In the rows, zero is written as 128.
One turn sends every row of this set to another row. A few are shown first. Where does it send the rows asked after them?
faz: [106 146 161 126  90  93 118 159 148 115 136 103 135 144 123]
Lanug: [120 162 126 135  90  92 120 152 126 112 119 153 157 129  79]
Tov: [109 146 136 116  96 168 113 109 151 100 125 150 128 138 141]
vir: [117 131 137 129 107  90 126 169 126 102 134 107 157 127 107]
mobim: [116 108 134 130 106  79 135 181 123 116 101 130 124 126 150]
Purel: [142 132 140 129 132 109 110 157 118 112 117 187  91 139 117]
vofa: [131 132 136 132 107 147 160 104 122 118 108 124 148 140 124]
sugus: [126 104 131 136 129 124 140 113 133  89  96 145 150 161 112]
Situv: [117 152 132 124 108 153 125 140 115  89 107 190 129 131 152]
solik: [113 130 140 103 124 134 124 137 168 112  87 176 123 122 125]
Pomal: [129 142 152 168  93 119  98 179 107 102 106 120 130 144 140]
vudud: [119 113 141 127  96 100 125 148 136  95 119 144  60 148 121]
saz: [107 111 116 141 100 110 127 178 116 113 101 103 141 122 130]
Lome: [114 170 132 151 116 147 137 132 163 112 125 169 124 147 116]
Gava: [116 149 135 155  93  78  83 142 117  85 104 166 101 118 124]
regiv: [126 114 133 151  82  90 100 111 109  95  85 141 103 109 122]
mek: [134 136 136 144 101 119 112 171 122  80 115  90 140 140 131]
Bovu: [124 169 129 110 108 115 130 129 153 116 118 141  80 131 154]
Gol: [129 127 124 152 120 151 105 132 134 121  96 184 137 115 120]
Gov: [130 140 148 149  66 113 119 103 101  98 127 124  98 124 117]
Nomi: [ 84 162 128 139  96 129  77 135 126 122 110 166 108 139 127]
Pog: [117 139 130 141 110 122 122 102 118  99  87 144 175 127 127]
silis: [155 144 127 124  97 118 124 158 123  55 100 134 120 163 128]
bol: [114 163 147 139  70 116 116 135 121 133 123 132  84 107 120]
vel: [106 127 107 115  75 134 140 156 131 128  77 121 117 132 121]
gori: [121 108 134 147  89  82 131 108 134 102 122 134  90 137 100]
Bogez: [133 132 117 124 130 117 148 121 157  96 131 179 127 131 138]

vofa moves to Pog
Situv moves to solik
Now find these:
Tov moves to Gol
silis moves to vel
mek moves to saz
Bovu moves to Nomi
Pomal moves to mobim
Gava moves to vudud
gori moves to Gov

One turn sends every row of this set to another row. A few are shown first. Where does it send the rows asked after them?
kagug: [104 121 123 128 126 117 128 128 153 123  83 100 134 181 134]
fusa: [116 132 152  98 122 146 146 112 170 123  98 138 162 138 107]
Marut: [126 118 182 117 128 138 128 140 145 135 106 149 129 120 117]
dopa: [102 162 117 170 102 131 144 123 134 119 121 135 140 130 146]
Goro: [150 124 153 150 123 130 123 159 114 132 139 142 128 108 120]
minot: [160 137 116 146 158 121 123 141 132 108 153 131 160 145 121]
kekul: [121 140 123 119 131 125 120  97 167 121 123 115 200 138 139]
zoni: [118 145 131 144 113 147 117  86 135 131 156 112 167 136 125]
laduz: [140 143  90 110 138 149 105 123 168 139 120 101 155 147 129]
par: [125 138 127 112 149 149 119 124 155 140 127 119 141 161  80]
fimap: [125 139 109 114 122  75 127 161 124 137 145 107 138 115 118]
Biz: [129 133 158 154 102 144 121 125 112 136 148 127 139 106 114]
Nel: [128 112 126 117 154 117  88 157 167 143 104 132 156 149 119]
gudi: [115 157 128 164 125 107 135 151 135 106 105 135 142 117 156]
Fazaf: [ 99 102 122 118 136 117 153 148 147 125 106  92 181 149 129]
Ful: [107 124 125 135 135 114 128 115 151 142 108 100 139 192 136]
zigag: [116 134 125 129 149 107 130 124 147 120 100  87 141 181 135]
Bogeb: [141 121 120 131 120  90  83 163 150 113 127 120 176 131 137]
Pefe: [173 140 134 131  95  98 122 159 131 121 143 135 132 128 124]
kebe: [115 125 139 119 143 112 133 126 155 142  91  99 127 177 145]
Bizun: [131 133 131 150  86 147 111 131 121 123 129 118 144  95 142]
Vubob: [147 138 169 132  89  99 120 139 126 134 148 135 134 128 105]
bidu: [ 94 131 114 121  88  93 122 132 127 156 150 112 142 123 110]
tasap: [131 117 119 125  99 141 106 147 157 111  91 135 150 112 159]
Mil: [109 135  92 110  87  98 128 153 132 130 126 108 132 112 118]
Dolos: [132 123 137 128 156 112 130 126 160 125 132 148 186 161 107]
bek: [128 165 140 159 142 114 155 142 131 130 129 140 127 129 146]
Pame: [101  98 134 117 137 118 156 140 150 152 118 100 176 153 138]
Sut: [158 131 118 156 114 130 112 155 117 118 140 126 145 104 144]
doz: [139 148 147 130  62 119 118 118 132 128 141 118 139 121 119]
vogip: [101 102 112 118 124 135 165 139 151 139 116 100 169 160 127]
zofu: [116 112 123 107 145 127 171 144 149 137 115  91 166 149 133]
vefo: [138 145 103 107  77 157 125 120 159 129 129 109 141 134 128]
kol: [155 142 125 134  72 101 104 141 136 115 134 117 150 117 142]
fon: [ 98 150 156 165 115 117 141 129 136 144 121 147 134 127 147]
Kurug: [ 99 130 143 108 129 134  87 118 164 139  98 102 163 130 115]
zozu: [108 126 177 123 109 107  96 119 146 146 140 116 167 130 110]
veno: [117 132 130 103 108  94 140 151 132 164 142 121 117 118 112]
zafuv: [163 140 137 103 128 134 144 153 148 130 138 132 121 146  96]
fofu: [147 123 112 104 132 134 136 139 180 126  98 147 166 143 145]

kekul moves to Kurug
fimap moves to gudi
Now find these:
Pame moves to kebe
doz moves to Biz
zoni moves to zozu

